A single turn carries every row of the set below to another of its rows. Some are shown first; where does it send the rows asked next?
z_83: [  3   2  26 -20 -18   7 -12   4  -9 -12  -5   4  -2 -12  17  10 -11  10
   5  12 -11 -10 -15  -5  -5]
z_57: [-13   2 -14  -8 -27  15  -3  10   5 -16   5  -3  -9   7  10  -6 -25  -3
  -7  19   3   2  -1  -8  21]
z_229: [  7  -2  19  -8   2  22  17   7 -19   5  -4   7 -13 -11 -16   1   3  11
  10   6 -10   0 -10  -5  22]
z_778: [  1  -8   0   7  -2 -23   6   1  -2  19   8   6   7   2 -18   8  18 -10
 -19 -23  11  -7   0   5 -28]
z_416: [ -3   9 -15  -1  21  -2  -9 -15  13  -1   4  -9  18 -13  18  17 -13  11
 -15   8  26   7  -8   6  13]
z_501: [-24   5 -20  -6   8  -6   6  -2  18   4 -24  20  -6  -4  23  -2   0 -10
  -5 -28  -9   7  13   8  -3]
z_910: [ -8   2  -4  14 -24  13   1   7  -1  16  18   3 -17   6   8   0  -8 -28
   4  18  -1   2  18 -12   9]
z_192: [-14   2   6  21  20  20 -16 -14   3  -2  16  11  12   2 -13  -9  -6   3
 -27   2  15   6   7 -17   5]
z_738: [ -6   2   7  11  14   0 -32  -6  19 -16  -7  -4   2   4  -5  -6   1 -16
   1 -26  -7   7   5  20  -1]
z_659: [ 11  12   2 -18  -7   0  18   1   1  19  -7  20 -17 -18  -9  18  -5   1
  15   7 -10  -2 -17   8   6]
z_643: [-13  -6   3  15  -5   8 -10   8 -22 -13  -1  12   4  -9  -3  -3  -6 -11
 -29 -19 -14  10 -16   7 -17]
z_145: [  7  -3  13 -13 -12  10  -1  -5  -7   2  24 -12  11  -8 -17   9   3 -21
   4  19  10   4  15   2  21]
z_23: [ -1   2   6   6  15   4 -28  -5  19 -20 -12  -9  -3   5  -5 -10  -4 -14
   2 -25  -8   3   2  21  -3]
z_113: [ -2 -11 -11 -21  16  -5  14  -4  -6  -8 -18 -10  27 -10  14  -1  14  11
 -10 -16   5   8   4  11   8]
z_966: [ -6  -8 -17 -18 -20  14  22   4   0   7  12  15  -8 -18  -6   7 -16 -15
 -15  22   2  -5  17  -5  12]
z_949: [ -4  -1 -11  10  19   6  20 -18  -1  15  32  16  22  -2 -12   4  -5   1
 -17  -8  11   3 -10  -3  -4]
z_938: [ -3  14   1 -17 -33  10   6 -10   7   1  16  -3  17  15   0  -3   3 -21
   6  11  -3  12  -8  -5   2]
z_723: [ 13   1  21   2   1   2  -2   2  -9   9   7  11 -13   7  -8 -10  -4   9
  28   8 -14 -14  10 -12   5]
z_58: [  4   0   4   8  -6 -21   5   1  -4  21   0   4   1   5 -18   4  18 -13
 -16 -20  10  -5   0   3 -32]
z_249: [ 12 -18 -13  18  17 -18  -3  15 -16   7  -7 -14  -7  -5   6  -4  -1   9
  -9  -1  13 -12  21   4  -3]
z_912: [  1   2  -6 -31 -19  -4   9  -6  24  -5  18  -8  -2   8 -10   6 -12 -12
  11   6  12 -14   9   7  14]
z_874: [-13   3 -15  14  21  -1  15  -5  16  20  15  -2  -9   0   3  18  -6   4
 -14  -8  35  -7  -4   0  11]
z_649: [-19   5  -9  -4  10  20   5 -22  25   2   2   7  17  -7  34   8  -7  -4
 -23  -3   9   1  -3  -8 -12]
z_459: [  5 -20 -17  17  16 -20  -3  15  -9   8  -8 -11  -6  -4   5  -2   1  14
 -15  -5  17 -11  19   3   1]
z_930: [  0   9  25 -15 -21   7   2  -2   1  11 -10  21  -9   3   2  -4   4   4
   5   8 -12 -11   1 -24 -17]
z_594: [-12 -13   1  20   0  11 -12   7 -16 -10   1  13   7 -11  -6  -3  -2 -11
 -34 -17 -13  10 -11   6 -16]
z_808: [-26  12  11   7  14  -1 -18 -21  19   2  23  14  10  10  16   4  -9 -10
  -5 -14  13  -5  12 -10  -5]
z_217: [-19  10 -21 -12   8 -11   7  -3  15   5 -26  22 -10  -6  17  -3  -5 -10
  -2 -24  -9   4  16   9  -4]
z_651: [ -2  -9  -5 -24  15  -2  20  -3 -14  -6 -20 -10  21 -14  11   0  15   8
 -11 -17   5   5   6  10   7]
z_512: [ 15   1  12  -9  -7   9  -5   6  19   2 -12  -6 -29 -11   7  16 -12   4
  14  11  -3 -18 -11   7   0]

z_966 turns into z_912
z_501 turns into z_738
z_930 turns into z_723
Now find these:
z_249 turns into z_651
z_649 turns into z_808

